These are runs of 6 systems, one row a step. Runs of the same system follow the same rule from any start.
C, run 1:
[[ -9 -12 -46 -35 -29  23   2  40  -8 -63   5   2  16  -3  51  -4 -16   8
  -19   8]
 [-13  30  41   4  25  47  30  26 -12 -53  10  11 -17 -51  31  -6 -12   6
   -7  15]
 [ 17   7  40   2  68  50  15  25   6  46 -22 -12 -14 -20   9  -2 -25  -5
    6 -25]
 [ 30  -1  26 -18  15 -16   1   2  33  38 -43 -16 -26  19  15   3  46  -4
   35 -51]
 [ -7 -21 -30 -19 -34 -59  22 -31  23  29  -5 -11 -14 -13  36 -33  12 -16
   44 -10]
 [-32 -18  -6   9 -47 -37  36  -3 -58   9  40 -36  16 -13  28 -11  16   9
  -22   4]
 [-49  14  39  32 -15 -11 -18  16 -59   2   0  13  -9  -7 -33 -36 -14   7
  -40   2]
 [ -9  46  12  18  35  -1 -27  15 -39  18  -3  14  -4  50 -54   9 -25 -29
   22   4]
 [ 20  10 -35  37   9 -20 -37  -7  26   0 -23   5  17   7 -36  59  17 -46
   23 -13]
 [  1  -3 -33 -27 -18 -25 -22 -43  41 -29 -27 -22  65 -14   1  24 -10   2
    0  21]]
X, run 2, 10 rows:
[[ 27  35   5  26  27  47  11  27   3 -28  19 -29 -27 -33  27  30 -16 -25
   33  21]
 [-33 -43  -7  -9  29   6  24   6  32  13 -62 -16  51 -35   7   4   1  -5
   -8 -27]
 [ 48  36  58 -35  -5 -15  -6 -36   9  21   0 -36 -13   0  31  -2  20  29
    7 -15]
 [-21 -53 -26  13  -8 -15  40 -20  28  41  17   4 -34  11 -16 -41   9   2
   35  22]
 [ 13  -4 -16  -9 -30 -29  -4  17 -66  20  39  20   9  31  16  19  21   1
  -44 -40]
 [-35  22  -1  26 -41  -3 -31  36  -9 -49 -13  -6 -47  -2  -2 -35  -8 -14
   23  24]
 [-36  28  -1  -2  53   5  31   5 -44   1   2  22  49 -14 -10  14 -40 -32
    3   4]
 [ 26  13  36  51   6  20 -38   4  17   9 -28 -54  -2 -32 -20  36  11   0
  -14  -6]
 [-13  -4   0 -40  15 -33  -7 -49  50  11 -49  19  31  23 -29 -19  -1   3
   29   1]
 [ 59   5 -10   7 -15  -6   9 -46   1  16  72 -11  -9   7   3  36  14  15
   -2  24]]
E, run 3, 10 rows:
[[-20  -6   0   8 -38 -35 -43  23 -30  28 -22  30 -34  20 -12 -45  -3  -6
  -25 -38]
 [-29  49 -15   1 -10 -25  -4  15 -44 -39  17   2  -2  45 -12   3  -5 -31
   43  25]
 [ -6   8 -32  51   7   1 -23  -6 -12 -11   6   9  41 -43 -29  47 -26 -35
  -25  12]
 [  2  14  33 -21   8  16 -45  -9  21 -20 -52 -38  42  19 -31  10  -7  32
  -25   9]
 [ 33  16  27 -14  29   6  12 -59  47  -5  20  45 -14  10 -30   6  17  18
   17  25]
 [ 44 -57 -59  -8 -19  18 -11   1  26  33  26   3 -14  35   1   8   2  16
  -16  -5]
 [ -5 -12  -3 -26 -47  -2   4  28  -1 -64  -1  28 -20   8  38 -10  46  23
  -23 -18]
 [-13  18 -15  -8   5  34  15  23 -12 -29  28  17 -24 -32  35 -37 -61  -9
   13  34]
 [ -9 -10  13  28  47  54  35  52 -21   3  -4 -38  18 -13   7  38   5  -8
   -7 -12]
 [  7  21  42 -11  33  -5 -15   0  31  21 -70  10  -9 -38  14 -10   1 -17
   12 -48]]
E, run 4, 10 rows:
[[ 34 -21 -24  31  13  29  19  24   7 -13  30  10 -13  22  -8  63  52  -8
   -1 -13]
 [  6 -12 -31 -34 -24   0 -40  18  37 -25 -53  28   2 -26  36 -24 -23  -6
  -17 -29]
 [  5  30  18 -32   9  22  46  -4  -5 -44  33 -40   3  -1  42   5   3  16
   34  39]
 [ -4 -45   2  42  29  30  33   1  15  40   6  12  -5 -65   2  -1 -10  -3
  -28 -11]
 [  1   4  39 -42   6   3  -9  34 -13  28 -42 -35 -13  42  24 -28  11  20
    5 -42]
 [ -7  26   1  17   6 -42  38 -22   5   1  17  32 -38 -21  11  -5  23 -42
   61  -1]
 [-12 -29 -55   8 -22 -22  -7  11 -32  44   4 -48  39  -5  14   7 -31 -20
  -14  -9]
 [-37  27  65  13 -24 -30  -4 -11 -25 -38 -22 -15  11 -16 -11  -4  43  20
  -21  -2]
 [-12  19   2   3  29  -2 -11 -32  -4  38  13  26  -5   9 -46 -35 -64 -10
   18  35]
 [ 23 -12 -11  30   3   2 -11  13 -17  16  13 -19  13  55 -38  61  47  -2
  -11 -15]]
H, run 5 (10 x 20):
[[ 21  46  -3 -35  -9 -10 -46 -10   7 -20   0  55 -35  39  -9 -31 -31  -4
   19  10]
 [  4 -10 -50  35  14  25  29  22   2 -19  33 -23   1  11  -5  48   6 -30
   38  30]
 [  4 -14  -6   1 -12  10 -30  10  11 -29 -34  14  43 -46  12  26   0   8
  -65 -29]
 [  1  35  49 -51  24  19  12 -26  30 -24 -18 -20  -2   4  13 -31 -16  30
   31  32]
 [ 22 -25   1  32  46  19  50 -12   4  57  40  22 -20 -14  -8  23  14 -11
    8 -12]
 [ 18 -35 -21 -18 -39  -6 -42  34  11  25 -36 -19 -19  14  30 -21   6  10
  -24 -46]
 [-28  29  -1 -36 -15 -37  32  -9  -4 -50   6  31 -14   8  31 -23  19 -14
   46   9]
 [ -6   6 -11  49   3  15  17  16 -51  18  48 -27  -1 -48  13  13 -35 -21
  -15  18]
 [-38 -10  44   4   5   4 -17  31 -10  -7 -62 -27  21  11 -20  -6  28  19
  -30 -28]
 [ 12  57  28 -15  21 -36 -19 -48  11  18  -9  35 -15   6 -21 -17 -18 -23
   41   3]]
F, run 6, 10 rows:
[[-18  -6  -4 -23  18  39  17   5  26 -57 -15 -41  42  24  -9  19   4  25
   13  44]
 [ 41  -4  24   9   5  12   6 -41  21   7  36  57 -21 -49   3   5   7  20
  -42  -4]
 [ 19 -28 -25 -24   2  48 -15  37  38   6 -20 -45 -26  42  11 -21 -20  18
   25  13]
 [ 17   7   2 -18   6 -14  34   3  -2 -26  21  72 -20   1  28  19  51 -10
    2 -37]
 [  2  -3 -43   6 -24   8 -14  33 -10   9   2 -43 -17 -35  49 -21 -52 -25
   14   5]
 [-40   0  44 -11  34   9  63  25 -29 -21 -11   1  24  -2  16  11  44   8
   -4 -22]
 [ 16  26  27  17   6 -18 -21 -22  -6  59  -4  -9 -31 -50  10 -35 -43 -17
    7 -11]
 [-25 -18   4  -2  28  -6  31  12   1  22 -25 -48  18  58 -23  16  39  -4
   43  -4]
 [  6   8  -1   9 -42 -71 -22 -46 -14  26   9  39  -4 -25  -3  -8  16 -13
  -22 -28]
 [-41  -5 -27  -5 -22  -2  -9  11 -16 -21  -4 -60  23  44 -21 -19 -23   7
   23  51]]
C, run 7:
[[ -8  -5 -67  -6  -5   7  -7  55 -28 -19   7  -5  11  55   6  24  -7 -33
   21  -7]
 [-10  31  -6  22 -15  -7 -17  13   6 -69 -23  17  13 -60  22  28   5 -29
   -7  -5]
 [ -9  23  28 -14  47  30  17 -19   9   2 -15 -43  42 -35   4  -1 -50   5
   10  33]
 [ 36  -6  59  10  31  13  18 -33  22  33   4   3  -8  -1 -21  27  49  29
  -18 -20]
 [ 19 -39 -23 -30 -20 -12 -28 -16  44  47 -19   8 -31  36  -8 -47 -10  17
   10  -9]
 [ -7 -15 -40 -22 -41 -26  35  11 -23 -29  45  11 -12  42  29   3  40   0
   18   4]
 [-30  -8 -27  33 -32   7  -9  33 -32 -26  14  14 -10 -56  22 -20 -34 -15
  -34   5]
 [-29  43  45 -10  42  31   5  40 -47 -21 -19 -23  26  13  -4   7 -21   0
   -5   1]
 [ 27  36  41  35  46   3 -14 -18  28  24 -25  24 -28 -26 -29  21   7 -29
   26 -19]
 [ 22 -27 -34 -24  10 -20  -6 -23  42  51 -32 -46  30  26   0  15  -1  -9
   34 -13]]
H, run 8 (10 x 20):
[[ 14  51  28  43  49  32  -3  10 -19   7  18 -12 -22  -8 -27  26 -27 -28
   30  21]
 [  2 -28 -13  25  22   1 -22  11  34  26 -62 -25  29  -6 -26  37  19 -21
    0 -34]
 [ 26  20   2 -53 -23 -49 -17 -61  38  -5 -19   2  24  -5  22  -4  10  10
   11  -4]
 [ -6 -35 -19   4 -12   0  57 -36   5  16  62 -19  -7 -10   8 -15   0  21
   12  48]
 [ -9 -38   1  -1 -15  22  -1  36 -41  12  19  29  -5  20  -3 -14   7  34
  -72 -26]
 [ -7  41  20 -15  -4  14 -35  35  -4 -39 -19  29 -52  41  -8 -37 -10  -3
   25   4]
 [  1  26 -35  34  40   9  15  21 -10  -8   9   6   7  -8  -4  49 -12 -62
   45   2]
 [ 12  -5   0  15 -15  -3 -30   1  20 -11 -43 -51  42 -49  16  39   8  -2
  -31 -20]
 [-20   7  44 -49  15 -19  28 -57  35  -6 -24  -3  28 -15   4 -32   1  30
   13  18]
 [ 31 -19  11  13  14   7  34 -30 -14  68  64   0 -29   8  -7  -5  -1  17
   -4   8]]
X, run 9:
[[ 17  -5  15 -48   5   6   4  14  22  24 -21 -33 -35  59  19 -32  15  19
   44 -12]
 [  4 -16 -32   8  -4 -33  56  -3  -8  25  38  27 -26 -12  36   5  30 -33
   35 -24]
 [-21 -18 -24   5 -55 -22 -12  37 -48  10   2 -55   9  -5  38 -15  -7   0
  -25 -15]
 [-58  40  59   6  -1 -28  18   3 -39 -27 -14   8 -13 -10  -4 -36  14  -4
   15   3]
 [ -3  21   9  42  37   5 -12  -2 -31  63   8 -12  -4 -16 -33  -3 -53 -31
    8   7]
 [-10  -2   5  32   1 -25 -30  -1   6   6 -41 -24  28  36 -55  43  44 -14
    6 -18]
 [ 21  37 -21 -13 -28 -51 -40 -59  25 -15  -1  23  13 -13  -8   3 -16 -18
   17  18]
 [ -9 -23 -21  11 -12  16  20 -30  -1 -23  49 -23  34  12 -28  16  -5  30
  -18  65]
 [  6 -13  19   5 -10  19 -24  -5   4 -28   3  66  -1 -17 -23  -1  10  30
  -75 -13]
 [ 24  20  -6 -34  23  55 -34  27  17 -24  -3  16 -25  51 -11 -17 -41  13
   11  22]]
F, run 10, 10 rows:
[[ 10 -43 -29 -13  -3   8  43  12  -1  -1  34  65 -17   2  27   6  34   5
  -24 -30]
 [  8  19  -9 -19 -33  14 -28  52 -23 -17  -4 -25 -38  -7  57 -33 -31  -3
    2 -11]
 [-39  15  18   5  53  16  63  31 -21 -22  -2  24   1 -14  12   8  13 -29
   31  -9]
 [ 23  13  17  22  12  -9 -14   3 -25  65  -8 -34   3 -51  25   8 -27 -21
  -15 -37]
 [-39  -6  33 -13  15 -25  22  -5  23   8 -61 -46  15  18  -8 -11  39   0
   45 -10]
 [ 10  10  -1  -3 -16 -65  12 -65 -17  51  39  17   4  -9  -4  -7   3  -8
    6  -1]
 [-35 -33 -19  26 -46 -10 -13  16 -18   5   4 -57  -4  45 -32 -16  13  16
   -1  28]
 [-27  16  12 -12  -3 -22 -15 -14 -35 -20   9  82  11  25 -39 -17  -2   8
  -38  -5]
 [ 16  40 -16  33  -1  25 -57  12 -11 -17   9 -25  -6  13 -35  19 -47 -19
    7  38]
 [ -6 -19  -7  13  35  22   4  -1  29 -32 -28  35  48  -7 -37  53  26  -3
  -27 -10]]
S, run 11:
[[-14 -12  -6 -62  27  -7  50 -38  20   5  -5 -15  54  17  13  -4  -4  17
   24  17]
 [ 31 -12  28  28 -37  -6  17 -18 -11  22  50 -24 -40 -36  27  -1  35  25
  -25  -3]
 [-44 -46 -18 -16   1   4   6  31  -7  31 -21  22 -20  46 -19 -60 -16   7
    3  -9]
 [ 18  68  18   2  -1 -17  -3  16 -53 -24  36  27 -31  16  17  17   9 -26
   20 -11]
 [-34 -19 -49  53   3   1 -16  20  13   0 -30 -12  13 -38 -22   8 -31 -45
   14  11]
 [ -5  36  42 -33  23 -13  -7 -17 -26 -13 -25 -11  67   8  -5  32   9  13
  -30 -21]
 [ 18   1  21  25 -12  -1 -16 -56  55   6   4 -27 -27 -32 -23 -18  -6  16
   19  46]
 [ 13 -48 -25 -24  19   5  33  -9  -4  43  26   9  26  60 -17  20  23  21
  -14 -12]
 [ 24   8   5   4 -64 -19 -39  11  -1 -27   9  22 -60   4  19 -18  33  11
  -15 -18]
 [-43 -13 -55 -17  14  17  24  24  -7 -36   8  35  14  22  -4 -21 -38 -18
   21  33]]
S, run 12:
[[ 51   9 -18 -20 -15  25  -7 -15  12   0  58  29 -51   8  23 -22 -29  16
    4  27]
 [-13 -45 -37  19  11  42  28  69  -4 -18   1   5 -17  23   8  22  29  -9
    1 -16]
 [  4  35  12 -30  -1  -3 -25  25  -7 -29 -35  44  -3 -38  43 -15 -22 -16
  -18 -40]
 [-20  18   3   1  30  29  29   9  15 -21 -12 -62  13 -25  19  -1 -30 -13
   50  41]
 [  8 -15  38  14  38  -3  37 -20   0  55  -7  -5  20 -48  10  23  24  -1
  -23 -41]
 [  5  -3  17 -28 -26 -27 -28 -10  15  44 -33 -52 -24  28  11 -50  -7  18
   23  -9]
 [-21  -1  -8  -1   0 -45  61 -26 -17   8  41  25 -12  26  -3  -2  39 -16
   45   7]
 [ -5 -12 -35  38 -48 -25 -32  21 -55  27  28  -6  -6 -14   3  -5 -20 -17
  -40 -14]
 [-62  23  26   4   5  -4 -16  19 -25 -44 -36  12  16  36 -48 -17   3   1
    1  16]
 [ 35  51   5  25  27   5 -25 -39  -4   4  30  28   7 -25 -30  31 -39 -21
   -1  24]]

Name the system that made each run.
run 13, 2 rows:
[[-17 -42 -28 -18 -16   4  32 -32 -12   1  44   4  45   4  -4  -7 -16  37
  -43  34]
 [ 13  -2  48  16 -16  38 -14  23 -22 -14  28  11 -47  19 -16 -16  21  46
  -47   3]]
 => S
run 14, 2 rows:
[[-35 -11 -31  22 -48 -34 -30  19 -39 -25   6  43  -1  25 -29  -6  17  -9
  -32  -9]
 [-26  45  -8  -3  -1  10 -41  16 -38 -48  -2  11  30   6 -20  -2 -55 -10
  -16  30]]
 => F
run 15, 2 rows:
[[-23  -7 -12  77  17  26  -9  24  -7   1   7  18 -24 -31 -42   7 -23 -32
   -2  17]
 [  5  20   3 -28  14   1 -43  21  -8  -6 -54 -30  53  38  -8  34  -3  -3
  -14 -28]]
 => H
run 16 (2 x 20):
[[-25  35  21  13 -24 -18   3  14 -40 -36  23  54 -46 -19  11 -33   3 -14
   -1  -1]
 [-28   7 -39  24  25  27  -5  45 -34   7   3 -27  14  13 -16   5 -55 -36
   19  22]]
 => E
run 17, 2 rows:
[[  0   5   6  13  -1 -17 -18  -3   6 -17 -40  13  44 -63  12  39  13 -17
  -40 -40]
 [ -3  23  41 -41   5  -5   5 -41  27   5 -22 -55  12 -10  14 -36 -23  28
   27  31]]
 => H
run 18, 2 rows:
[[ 12 -38 -68   9  18  38   0   1  35  -6  18  12  17  24 -31  23 -26  -8
    8  36]
 [ 30  -3  -6 -25 -17  11  -9   7  12 -58  -2  25  28 -10  26  46  37  20
  -47 -24]]
 => X
run 19 (2 x 20):
[[-24  -8  -7  55  -3 -28 -17  -9  -4  15  -9 -16   3  37 -73  21  29 -20
   22  14]
 [ 12  32 -30   4 -26 -51 -52 -40 -10 -10   3  36  33   0 -25  25 -14 -24
  -16  -1]]
 => X
run 20:
[[ 11   0  31  47  26  49  12  26  21 -37  -3  17 -28 -44  -5  31  32  -2
  -12  -5]
 [ 20  -5 -19 -48  34  28 -25  12  33  26 -47   6  20   0  22 -15 -54  -4
   -2 -24]]
 => S
run 21:
[[ 28  16  20  46 -10   3   8  25 -48  10  53   5 -46  -2   9  28  37  -8
  -15 -21]
 [-50 -15 -23   6  -8  -2 -33  44   9  -7 -68  -6  -1  -7  -5 -38 -30 -26
   10 -13]]
 => H
run 22 (2 x 20):
[[ -7   6   0  10 -44 -19 -30  41 -44 -14  11  25 -42  48  -6 -13  33   2
  -17 -26]
 [-41  25 -44  15   1 -11 -14  31 -20 -25 -12  23  -5  -1  -7 -17 -43 -54
   39  15]]
 => C
run 23, 2 rows:
[[  6  -7  24 -54  17   9  36 -23   2  29  -2 -41  37 -21  44 -19 -24  32
  -10   0]
 [  5 -21  52  12   1   2  42 -12   2  34  24  13 -55  -3   1 -29  47  30
   -5 -14]]
 => H
run 24, 2 rows:
[[-69  -1   0  47  -9   1  16  32 -38 -38  -1 -28  10  -6 -25  -2   5 -13
    6  32]
 [ -9  46  37  13  24  -6 -43  -8 -38   4 -22  14  39  -5 -39  20 -26 -10
  -37 -11]]
 => H
run 25:
[[-20  19  30  50   9  13  25  17 -15 -12  14 -58 -30   5 -17   9  23 -10
   46  35]
 [ -1 -13 -12  12  26 -26  -9 -17  -7  61 -19  51  23 -20 -23   5 -16 -28
  -24 -45]]
 => S
run 26:
[[-15  21  51  28   0 -33 -13 -31 -23  40 -19 -61  28 -14 -29   9   8   4
   -8  -1]
 [-13  -1  20   9   0 -47 -15 -55   5  39  -8  18  14  31 -65 -10  13   7
    0   5]]
 => C
run 27, 2 rows:
[[ 39  31 -25 -37  14  10  22  -3   8 -15  38   7 -21  24  39  10 -15 -14
   54  19]
 [-11 -48 -32  40 -12   9  29  36   3  -4   0 -14  -1 -49  33  26  31 -19
  -14 -26]]
 => S
run 28 (2 x 20):
[[ 21   0  -8 -48 -26  36 -29  19  21 -47  -6 -32  -4  41  21 -14 -11  42
   -4  26]
 [ -7 -10  -3  -2  27  31  57   3  20 -39  29  67 -27 -27  15  -4  13  -2
   11  12]]
 => C
run 29:
[[  8  25  -7  41  42  28  -7  15  19  -6 -11  35 -22 -53  -7  16 -33 -48
   21   1]
 [  5 -11 -13 -20  27  16  -9   8  20   7 -46 -60  63  17  -1  40  -3   2
    2  -8]]
 => X
run 30 (2 x 20):
[[ 30  39 -34   9  20 -19  -8  -6  -7  21  13 -27  12  13   3  48 -15 -50
   54   3]
 [-22 -30 -15  25 -29 -42  -3 -16  17  -6 -36 -25  43 -34  -5  33  44 -10
  -18 -21]]
 => S
run 31 (2 x 20):
[[ 69  18 -21 -16 -19   0 -56  -9  46 -18 -15   4 -10   6  14  36  11  -2
    0 -17]
 [ -8 -28 -51 -21 -11   8  35  -8  50 -57   1   6  16 -17  32   9  13  -3
   24  27]]
 => F
run 32, 2 rows:
[[-12  37  55  -8  -4 -50 -22 -30 -37  44 -22 -12  16  -4 -11 -22  -7   2
  -14 -26]
 [-17   4  10  38  -5 -40  -2 -32  -8  40  13 -21 -16  38 -59  -6  17 -11
   37  24]]
 => C
run 33:
[[-14 -46 -23   1  10 -17 -13   2   7  39 -36  50  24   9 -30  -1   5  -9
  -37 -46]
 [ 36  41  -2 -39 -45 -24 -39 -18   6 -24  13 -21 -25  41  19 -12   2  13
   26  17]]
 => H
